In the data rows, the value 128 means zero.
In each game, the first row plays the second. By how much does the first row win? 15 means about a draw, 30 a big win and 0 a big loss. Wins can go round in a circle. Each row has two weighted sums of its numbers, A and B, taken from their middle values. A row wins by its A times the other's B, less its B times the other's A.
[158, 138, 95, 58, 125, 178, 163, 70, 91, 122, 171, 154, 172, 151, 138, 165]
[79, 179, 84, 148, 75, 60, 86, 162, 137, 75, 183, 98, 104, 124, 188, 150] ~ 18
[84, 96, 147, 164, 163, 117, 119, 70, 57, 62, 49, 149, 140, 90, 58, 71]
[129, 96, 159, 75, 62, 182, 184, 137, 185, 199, 161, 87, 163, 84, 89, 94] ~ 15
[103, 71, 58, 70, 105, 168, 141, 147, 174, 146, 118, 154, 191, 110, 170, 162]
[178, 143, 159, 84, 115, 151, 175, 194, 113, 121, 79, 86, 126, 73, 85, 168] ~ 14
[76, 136, 100, 168, 74, 95, 93, 87, 58, 59, 61, 68, 77, 85, 115, 118]
[174, 139, 185, 134, 178, 128, 198, 161, 129, 123, 68, 176, 161, 164, 76, 100] ~ 18
[78, 137, 72, 72, 147, 83, 157, 71, 184, 145, 81, 157, 166, 106, 79, 75]
[148, 112, 96, 136, 131, 140, 159, 95, 149, 170, 177, 100, 163, 151, 102, 110] ~ 14
[85, 167, 175, 158, 179, 180, 180, 170, 124, 78, 111, 75, 149, 183, 89, 71]
[104, 94, 167, 193, 175, 111, 192, 162, 108, 55, 86, 75, 115, 104, 130, 144] ~ 17
[79, 61, 101, 175, 101, 165, 102, 83, 108, 163, 161, 187, 139, 152, 70, 88]
[74, 70, 185, 192, 184, 121, 185, 81, 88, 93, 65, 66, 102, 104, 182, 175] ~ 11
[114, 191, 138, 157, 136, 98, 113, 122, 177, 162, 157, 111, 131, 179, 63, 98]
[106, 134, 70, 101, 113, 87, 68, 87, 68, 63, 100, 114, 129, 90, 185, 182] ~ 15
[168, 166, 117, 136, 176, 117, 79, 159, 124, 95, 186, 108, 66, 91, 155, 161]
[194, 183, 118, 157, 189, 145, 187, 124, 89, 121, 104, 127, 145, 189, 193, 148] ~ 27
[111, 157, 165, 125, 183, 87, 170, 156, 93, 162, 178, 79, 80, 111, 118, 189]
[138, 107, 81, 67, 111, 168, 166, 185, 172, 115, 119, 189, 188, 181, 145, 154] ~ 13
[170, 164, 150, 60, 108, 56, 65, 149, 177, 175, 136, 101, 109, 164, 154, 155]
[193, 169, 162, 131, 151, 167, 142, 90, 75, 58, 87, 97, 72, 174, 81, 126] ~ 15
[67, 65, 74, 177, 196, 105, 78, 103, 57, 76, 93, 145, 188, 136, 141, 91]
[173, 158, 92, 71, 135, 194, 133, 152, 86, 95, 173, 165, 70, 129, 146, 158] ~ 24
[86, 107, 134, 185, 167, 89, 87, 104, 148, 82, 120, 166, 170, 177, 182, 104]
[96, 79, 66, 93, 59, 63, 70, 75, 107, 115, 64, 139, 162, 115, 128, 105] ~ 19
[184, 175, 116, 61, 129, 148, 192, 149, 164, 150, 183, 177, 189, 132, 158, 165]
[161, 172, 129, 178, 145, 163, 99, 102, 96, 128, 113, 89, 82, 127, 190, 168] ~ 15
[139, 184, 107, 92, 110, 80, 141, 101, 175, 148, 196, 187, 192, 87, 107, 152]
[191, 180, 168, 159, 102, 182, 84, 81, 44, 98, 150, 94, 179, 165, 123, 144] ~ 13
[84, 56, 81, 147, 168, 120, 126, 116, 81, 120, 170, 159, 157, 181, 80, 60]
[124, 72, 142, 130, 179, 117, 156, 164, 108, 137, 108, 116, 123, 87, 124, 142] ~ 10
[85, 152, 182, 152, 126, 139, 83, 93, 75, 128, 80, 109, 127, 147, 145, 180]
[156, 190, 160, 177, 117, 178, 158, 125, 115, 71, 57, 157, 149, 170, 75, 95] ~ 17
[100, 91, 65, 101, 59, 148, 91, 188, 113, 151, 103, 135, 155, 93, 122, 69]
[154, 122, 62, 102, 105, 150, 161, 130, 176, 170, 158, 104, 150, 112, 111, 115] ~ 16
[120, 115, 174, 121, 145, 74, 94, 75, 100, 117, 121, 91, 104, 134, 119, 102]
[136, 92, 140, 98, 146, 113, 128, 83, 85, 66, 161, 97, 134, 104, 148, 147] ~ 15
[107, 194, 182, 168, 79, 178, 180, 144, 141, 139, 92, 187, 174, 157, 74, 147]
[151, 162, 148, 75, 70, 127, 101, 98, 92, 116, 115, 108, 84, 194, 161, 179] ~ 15
[140, 176, 103, 170, 82, 85, 87, 154, 175, 153, 82, 78, 110, 84, 163, 122]
[102, 84, 142, 93, 187, 174, 131, 94, 146, 178, 147, 175, 121, 126, 159, 117] ~ 14
[188, 118, 130, 66, 124, 193, 142, 180, 120, 67, 92, 74, 160, 145, 79, 69]
[164, 172, 123, 106, 166, 83, 66, 82, 56, 59, 69, 90, 69, 88, 185, 164] ~ 16
[162, 151, 140, 167, 148, 139, 159, 82, 140, 98, 181, 135, 155, 83, 112, 65]
[186, 62, 153, 79, 110, 161, 122, 86, 57, 81, 79, 142, 162, 133, 94, 70] ~ 24
[152, 172, 161, 101, 128, 124, 172, 132, 174, 91, 71, 164, 168, 187, 108, 51]
[183, 166, 173, 170, 141, 147, 122, 150, 112, 82, 111, 90, 95, 143, 77, 91] ~ 10
[105, 154, 161, 79, 90, 122, 141, 83, 98, 111, 87, 177, 92, 111, 92, 115]
[177, 111, 142, 122, 58, 124, 181, 118, 65, 79, 102, 120, 166, 133, 74, 66] ~ 26
[156, 87, 179, 170, 132, 150, 179, 161, 82, 77, 167, 118, 181, 172, 112, 85]
[159, 144, 169, 158, 156, 83, 109, 78, 89, 182, 163, 138, 151, 81, 96, 83] ~ 17
[183, 69, 154, 135, 165, 129, 90, 101, 108, 80, 58, 155, 182, 181, 144, 163]
[155, 141, 94, 149, 128, 190, 85, 183, 57, 81, 160, 139, 166, 105, 175, 91] ~ 19
[163, 122, 136, 116, 163, 99, 93, 153, 82, 61, 79, 142, 176, 89, 144, 80]
[103, 122, 115, 128, 169, 154, 108, 176, 104, 141, 172, 113, 142, 79, 125, 172] ~ 18
[179, 104, 184, 107, 133, 79, 74, 88, 162, 71, 121, 86, 130, 92, 82, 90]
[80, 70, 90, 140, 111, 102, 178, 145, 166, 84, 66, 136, 165, 145, 90, 167] ~ 17
[89, 129, 105, 171, 189, 172, 180, 121, 176, 91, 166, 171, 189, 64, 117, 90]
[89, 82, 121, 140, 97, 80, 94, 180, 87, 78, 57, 194, 176, 107, 177, 92] ~ 18
[82, 117, 131, 86, 151, 174, 135, 66, 128, 101, 184, 119, 142, 150, 87, 80]
[118, 172, 194, 173, 139, 166, 185, 136, 189, 185, 159, 184, 101, 100, 90, 76] ~ 23
[79, 178, 90, 155, 181, 116, 140, 116, 121, 67, 93, 139, 167, 169, 140, 123]
[198, 163, 185, 92, 79, 173, 155, 185, 67, 77, 125, 158, 94, 92, 80, 105] ~ 22
[89, 112, 78, 78, 126, 182, 116, 186, 151, 74, 83, 94, 84, 175, 105, 174]
[175, 132, 181, 112, 139, 104, 136, 163, 78, 98, 65, 89, 71, 118, 71, 114] ~ 11
[113, 88, 141, 70, 78, 82, 58, 52, 77, 151, 179, 193, 173, 188, 185, 162]
[153, 176, 193, 130, 195, 168, 137, 143, 153, 100, 71, 172, 72, 170, 187, 179] ~ 11
[88, 86, 103, 142, 82, 136, 133, 183, 190, 129, 140, 106, 78, 168, 191, 192]
[176, 188, 180, 173, 160, 67, 106, 85, 60, 100, 54, 96, 69, 91, 83, 83] ~ 11
[79, 132, 189, 188, 175, 87, 80, 89, 102, 150, 150, 177, 157, 64, 77, 60]
[167, 194, 116, 104, 89, 137, 123, 104, 130, 185, 173, 66, 69, 72, 117, 119] ~ 16
[75, 87, 158, 180, 141, 125, 86, 130, 114, 166, 103, 121, 81, 124, 160, 190]
[170, 126, 166, 194, 182, 186, 71, 106, 96, 167, 109, 112, 73, 126, 109, 148] ~ 20
[185, 179, 144, 69, 110, 179, 161, 178, 185, 164, 179, 147, 181, 194, 185, 163]
[180, 150, 191, 178, 198, 80, 71, 68, 84, 180, 155, 123, 78, 157, 164, 167] ~ 14
[171, 161, 78, 127, 87, 101, 157, 180, 172, 82, 98, 193, 145, 142, 114, 146]
[158, 143, 84, 85, 78, 174, 167, 173, 181, 120, 190, 167, 83, 168, 191, 155] ~ 16
[94, 81, 76, 104, 158, 180, 155, 162, 89, 193, 165, 79, 74, 64, 142, 119]
[191, 185, 168, 73, 112, 110, 135, 145, 132, 101, 119, 82, 76, 122, 76, 105] ~ 16
[62, 112, 169, 196, 158, 113, 140, 93, 162, 179, 145, 101, 191, 89, 164, 153]
[156, 137, 82, 117, 143, 170, 93, 121, 71, 106, 102, 155, 135, 129, 76, 110] ~ 25
[171, 190, 156, 169, 88, 176, 178, 164, 88, 164, 171, 115, 121, 71, 96, 64]
[158, 171, 79, 130, 159, 190, 148, 73, 172, 117, 145, 183, 160, 182, 158, 96] ~ 9
[192, 143, 151, 108, 152, 155, 182, 183, 106, 76, 82, 148, 133, 186, 85, 82]
[181, 157, 73, 110, 69, 123, 99, 155, 86, 122, 181, 185, 153, 169, 113, 64] ~ 11
[86, 77, 111, 115, 150, 150, 84, 156, 132, 57, 114, 178, 114, 160, 78, 150]
[142, 148, 162, 154, 184, 72, 113, 82, 96, 132, 109, 163, 120, 109, 155, 58] ~ 26
[64, 70, 83, 167, 181, 176, 93, 71, 86, 68, 62, 68, 109, 156, 74, 108]
[157, 89, 135, 180, 167, 161, 91, 161, 164, 206, 146, 103, 76, 77, 160, 107] ~ 7
[146, 157, 61, 183, 114, 154, 155, 80, 95, 170, 192, 118, 85, 101, 160, 76]
[131, 90, 76, 82, 115, 150, 115, 185, 158, 180, 172, 173, 143, 155, 124, 84] ~ 13
[67, 86, 144, 142, 105, 190, 101, 190, 145, 91, 80, 158, 144, 182, 97, 94]
[180, 134, 83, 130, 141, 187, 133, 180, 152, 119, 139, 139, 190, 132, 185, 155] ~ 16
[154, 164, 191, 174, 158, 128, 188, 157, 90, 78, 131, 106, 73, 86, 124, 116]
[141, 188, 101, 172, 189, 151, 123, 154, 158, 137, 115, 184, 192, 149, 115, 143] ~ 5
[118, 175, 139, 95, 181, 170, 165, 130, 185, 161, 182, 65, 118, 158, 173, 179]
[78, 135, 171, 156, 165, 165, 175, 178, 189, 193, 88, 95, 129, 115, 155, 168] ~ 11
[152, 138, 187, 63, 72, 140, 165, 173, 72, 73, 115, 183, 174, 173, 161, 157]
[97, 74, 178, 168, 155, 119, 69, 129, 159, 149, 151, 69, 68, 149, 160, 171] ~ 21
[78, 89, 156, 174, 160, 163, 167, 179, 172, 180, 132, 158, 166, 152, 185, 183]
[187, 138, 177, 159, 156, 93, 165, 173, 119, 96, 155, 93, 156, 179, 154, 170] ~ 12
[122, 120, 156, 141, 189, 159, 86, 103, 139, 80, 62, 56, 134, 62, 64, 94]
[180, 183, 102, 85, 89, 95, 164, 96, 176, 111, 179, 67, 85, 143, 149, 140] ~ 21
[172, 169, 153, 94, 61, 155, 103, 138, 173, 182, 199, 143, 110, 136, 177, 176]
[178, 132, 150, 100, 68, 66, 50, 66, 108, 201, 186, 78, 132, 110, 191, 116] ~ 17
[96, 69, 90, 101, 54, 129, 151, 182, 170, 74, 97, 156, 147, 172, 170, 192]
[117, 157, 189, 170, 164, 135, 109, 104, 83, 175, 77, 65, 80, 106, 149, 170] ~ 18
[174, 79, 132, 71, 131, 148, 187, 146, 66, 96, 61, 113, 154, 174, 101, 137]
[164, 154, 105, 77, 110, 187, 185, 187, 153, 128, 166, 151, 189, 165, 102, 188] ~ 25
[70, 94, 193, 125, 146, 183, 191, 198, 177, 158, 170, 95, 93, 92, 128, 175]
[128, 147, 101, 180, 89, 168, 131, 173, 127, 151, 127, 177, 136, 158, 87, 80] ~ 16
[160, 150, 94, 85, 74, 166, 151, 149, 111, 80, 72, 145, 185, 167, 105, 172]
[170, 195, 156, 134, 136, 72, 74, 174, 185, 129, 110, 89, 105, 59, 193, 105] ~ 14
[95, 75, 68, 86, 93, 140, 105, 153, 182, 188, 169, 187, 124, 178, 79, 93]
[162, 182, 145, 62, 105, 175, 101, 156, 143, 111, 87, 178, 147, 134, 133, 80] ~ 17
[163, 97, 98, 91, 75, 176, 144, 111, 131, 121, 179, 115, 142, 165, 117, 162]
[138, 113, 69, 91, 88, 111, 152, 183, 150, 180, 148, 159, 167, 173, 134, 96] ~ 13
[152, 96, 141, 169, 182, 174, 102, 123, 182, 146, 172, 94, 89, 185, 132, 204]
[92, 167, 106, 173, 95, 90, 88, 79, 151, 129, 83, 88, 76, 82, 101, 99] ~ 20
[100, 93, 111, 110, 147, 123, 84, 166, 85, 190, 176, 148, 114, 49, 172, 178]
[98, 109, 159, 119, 154, 105, 101, 108, 156, 72, 96, 190, 187, 165, 98, 76] ~ 17
[172, 173, 149, 183, 182, 78, 117, 169, 163, 123, 179, 162, 166, 162, 181, 173]
[161, 147, 161, 158, 75, 173, 107, 155, 176, 128, 120, 197, 102, 152, 135, 185] ~ 16
[124, 151, 188, 132, 175, 89, 59, 120, 89, 75, 77, 93, 100, 177, 81, 68]
[126, 134, 131, 98, 120, 76, 158, 78, 161, 92, 63, 193, 156, 156, 177, 129] ~ 25
[94, 166, 113, 91, 151, 149, 138, 137, 147, 173, 118, 137, 98, 165, 136, 178]
[183, 70, 79, 83, 88, 194, 166, 186, 139, 56, 97, 81, 71, 71, 158, 86] ~ 18
[71, 73, 95, 182, 154, 174, 74, 58, 77, 96, 71, 179, 187, 169, 129, 176]
[123, 174, 116, 191, 163, 122, 159, 182, 139, 130, 99, 76, 97, 103, 147, 172] ~ 16
[109, 102, 162, 92, 165, 76, 89, 99, 187, 114, 183, 148, 173, 128, 130, 77]
[142, 165, 159, 139, 78, 182, 89, 172, 168, 149, 110, 149, 54, 68, 131, 69] ~ 15
[104, 112, 125, 167, 193, 155, 103, 150, 137, 105, 119, 184, 164, 107, 177, 82]
[161, 166, 149, 73, 71, 65, 64, 45, 65, 78, 187, 95, 79, 141, 181, 191] ~ 16
[127, 185, 185, 135, 146, 103, 187, 167, 83, 93, 93, 149, 127, 123, 112, 70]
[102, 112, 72, 76, 63, 181, 185, 135, 161, 85, 188, 117, 139, 159, 159, 85] ~ 14
[62, 83, 97, 122, 137, 107, 157, 180, 119, 185, 135, 69, 70, 114, 175, 116]
[77, 62, 160, 133, 172, 55, 112, 148, 171, 166, 147, 177, 110, 132, 175, 158] ~ 15
[106, 84, 69, 83, 102, 115, 83, 130, 186, 128, 172, 155, 134, 134, 172, 185]
[84, 101, 108, 175, 98, 144, 105, 159, 158, 153, 181, 176, 134, 182, 150, 84] ~ 16
[92, 86, 164, 116, 106, 86, 57, 77, 179, 187, 159, 115, 187, 165, 142, 189]
[70, 94, 169, 175, 160, 137, 74, 93, 60, 119, 135, 80, 99, 133, 110, 110] ~ 21
[170, 174, 187, 103, 165, 81, 153, 141, 156, 150, 161, 140, 140, 63, 117, 152]
[67, 75, 114, 77, 93, 131, 77, 171, 184, 189, 151, 150, 123, 140, 159, 166] ~ 15
[141, 176, 161, 192, 119, 87, 52, 64, 75, 179, 172, 159, 95, 73, 149, 110]
[156, 169, 191, 164, 104, 141, 175, 195, 70, 144, 130, 109, 83, 138, 182, 185] ~ 20
[148, 145, 154, 109, 115, 77, 101, 75, 84, 68, 57, 106, 68, 75, 175, 132]
[109, 95, 85, 162, 87, 91, 155, 151, 90, 103, 123, 114, 73, 75, 73, 137] ~ 17
[144, 107, 110, 122, 94, 100, 77, 111, 183, 102, 117, 172, 103, 183, 160, 87]
[90, 84, 60, 72, 74, 175, 140, 148, 117, 64, 110, 73, 74, 55, 64, 83] ~ 13
[92, 74, 132, 75, 118, 82, 168, 188, 182, 184, 164, 61, 74, 51, 82, 89]
[169, 171, 167, 126, 163, 184, 189, 130, 82, 140, 126, 81, 95, 91, 161, 173] ~ 13
[99, 93, 123, 73, 110, 157, 161, 104, 149, 137, 159, 122, 134, 191, 125, 170]
[180, 126, 119, 164, 99, 100, 75, 118, 180, 173, 147, 67, 144, 141, 163, 127] ~ 14
[177, 132, 106, 84, 86, 187, 169, 139, 177, 70, 189, 156, 111, 69, 96, 82]
[94, 76, 162, 178, 146, 112, 85, 82, 151, 80, 142, 80, 111, 65, 119, 169] ~ 13
[81, 186, 167, 160, 121, 83, 181, 160, 203, 177, 98, 185, 115, 171, 96, 136]
[89, 132, 194, 173, 107, 92, 107, 171, 129, 79, 73, 89, 108, 85, 114, 100] ~ 19
[161, 136, 88, 94, 97, 143, 160, 111, 161, 189, 165, 132, 175, 177, 99, 145]
[84, 143, 82, 73, 86, 110, 78, 69, 157, 167, 118, 101, 119, 101, 173, 161] ~ 17
[93, 108, 101, 144, 162, 81, 76, 113, 146, 131, 108, 110, 79, 172, 102, 98]
[68, 84, 207, 162, 89, 182, 75, 150, 169, 186, 169, 94, 156, 163, 64, 110] ~ 6
[113, 128, 154, 167, 136, 72, 66, 67, 138, 100, 180, 127, 89, 80, 87, 132]
[125, 160, 150, 104, 89, 193, 123, 189, 79, 81, 66, 108, 95, 122, 107, 182] ~ 10
[141, 185, 64, 151, 84, 159, 155, 186, 164, 188, 131, 109, 165, 172, 153, 113]
[186, 171, 177, 159, 174, 120, 130, 150, 118, 118, 111, 84, 56, 82, 147, 167] ~ 15
[83, 153, 72, 103, 132, 66, 64, 154, 148, 186, 187, 70, 142, 70, 94, 93]
[93, 64, 89, 143, 194, 202, 168, 140, 169, 65, 76, 87, 110, 120, 101, 62] ~ 17
[160, 146, 166, 87, 89, 160, 170, 201, 194, 142, 77, 93, 123, 70, 124, 64]
[133, 80, 165, 184, 173, 69, 68, 124, 122, 121, 130, 126, 114, 156, 132, 137] ~ 21
[149, 97, 145, 87, 193, 117, 103, 97, 68, 62, 69, 108, 180, 164, 79, 78]
[86, 78, 96, 105, 64, 81, 109, 154, 160, 177, 113, 103, 153, 138, 184, 200] ~ 10
[99, 65, 74, 160, 137, 112, 188, 160, 206, 187, 157, 91, 191, 136, 197, 137]
[166, 155, 101, 90, 111, 179, 97, 188, 162, 173, 148, 177, 116, 146, 83, 91] ~ 24
[157, 147, 131, 143, 121, 127, 156, 172, 156, 166, 167, 70, 91, 108, 98, 134]
[150, 164, 100, 98, 85, 171, 187, 153, 140, 107, 103, 185, 86, 148, 151, 183] ~ 15
[121, 72, 156, 145, 114, 153, 135, 129, 81, 170, 143, 144, 148, 110, 181, 101]
[103, 176, 98, 187, 159, 205, 181, 183, 165, 125, 89, 110, 134, 72, 78, 130] ~ 24
[80, 75, 78, 67, 93, 132, 152, 126, 98, 149, 153, 135, 84, 156, 93, 145]
[130, 112, 181, 146, 156, 96, 87, 96, 149, 199, 120, 138, 89, 145, 89, 150] ~ 14
[165, 182, 173, 174, 61, 116, 189, 68, 59, 73, 66, 153, 164, 156, 108, 142]
[97, 72, 81, 70, 164, 152, 149, 128, 115, 108, 123, 105, 167, 118, 136, 57] ~ 18
[141, 183, 183, 155, 148, 170, 172, 72, 159, 108, 155, 72, 79, 127, 189, 150]
[75, 106, 92, 70, 137, 121, 194, 175, 116, 157, 81, 64, 88, 202, 172, 143] ~ 25
[114, 154, 154, 153, 194, 77, 112, 98, 159, 170, 117, 178, 173, 87, 80, 183]
[110, 112, 169, 153, 108, 94, 135, 148, 160, 162, 105, 103, 89, 109, 139, 178] ~ 3
[170, 181, 144, 117, 159, 100, 62, 69, 51, 66, 102, 185, 176, 188, 154, 116]
[106, 175, 189, 80, 142, 176, 165, 98, 75, 73, 65, 169, 124, 189, 107, 154] ~ 19
[84, 92, 88, 148, 141, 129, 131, 156, 149, 137, 172, 178, 119, 189, 117, 157]
[144, 152, 175, 113, 173, 188, 139, 157, 88, 65, 142, 114, 166, 134, 62, 96] ~ 14
